In the rows, 128 means zero.
Each named turn below is shown by a few rows before and after it. Which turns, in which order, take the first row of each later pair to the second? The first pair is answered.
turn j471:
[134 134 116 118 123 125 134 110 120 136] |-> [130 127 112 123 125 115 128 110 126 141]
[136 125 106 111 105 158 122 119 125 123] |-> [107 109  96 118 116 122 107 125 149 131]
[ 91  96 105 121 106 152 113 137 140 108] |-> [ 70 123 123 127 106 140 108 141 122 105]
[123 197 116  79 122 153 116 141 128  77] |-> [153 129  83  69 122 163 118 129 171  85]
turn j582:
[105 140 128 129 162 126 113 137 132 120] |-> [116 128 142 165 154 120 127 135 121 139]
[117 180 153 154 117 128 143 113 118 111] |-> [132 172 150 152 110 143 149 112 116 108]
[138 152 126 147 166 172 103 122 148 105] |-> [119 156 128 157 172 143  94 127 148 111]
[ 99 182 128 117 133 118 119 148 105 123] |-> [109 158 152 155 116 120 136 142  96 146]
turn j136:
[145  92 142 167 106 147 131 120 131 150] |-> [133 130 160 174 100 150 139 130 101 143]
[147  71 122 171 118 125 136 115 145 157] |-> [125 135 161 179 112 113 136 119 105 162]
[142 124 143 142 126 127 139 127 117 135] |-> [144 133 141 133 128 140 135 122 105 126]
turn j88:
[142 121 118 123 133 150 138 116 125 124] |-> [140 133 125 123 133 154 139 114 119 124]
[119 143 125 127 150 130 116 128 102 113] |-> [122 110 111 126 155 124 108 129 127 114]
[122 128 128 119 146 127 121 131 136 116] |-> [136 106 128 136 139 129 131 125 142 126]

Between the rows of a pair lie 2 to 3 turns.
[115 162 152 166 128  99 141 131  96 144] |-> [115  96 105 139 147  84 122 138 155 140]  j88 j88
[138  86 122 147 109 127 135 108 139 148] |-> [ 92 128 129 135 127  84 109 133 133 137]  j471 j88 j88
[104 153  82  54 152 120  95 145 163  80] |-> [ 63 163 146 152 140  55  96 153 123 132]  j471 j582
[170 143  75  60 137 157 108 110 114  86] |-> [151 189 111  80 134 144 113 115  71  90]  j582 j471
[150  99 129 173 122 129 163 141 135 165] |-> [ 99 132 115 144 151  78 122 161 143 146]  j582 j582 j582
[ 27 110 116 125 125  83  74 143 170 142] |-> [137  43 124 156  76 181 143 100 164 163]  j88 j582
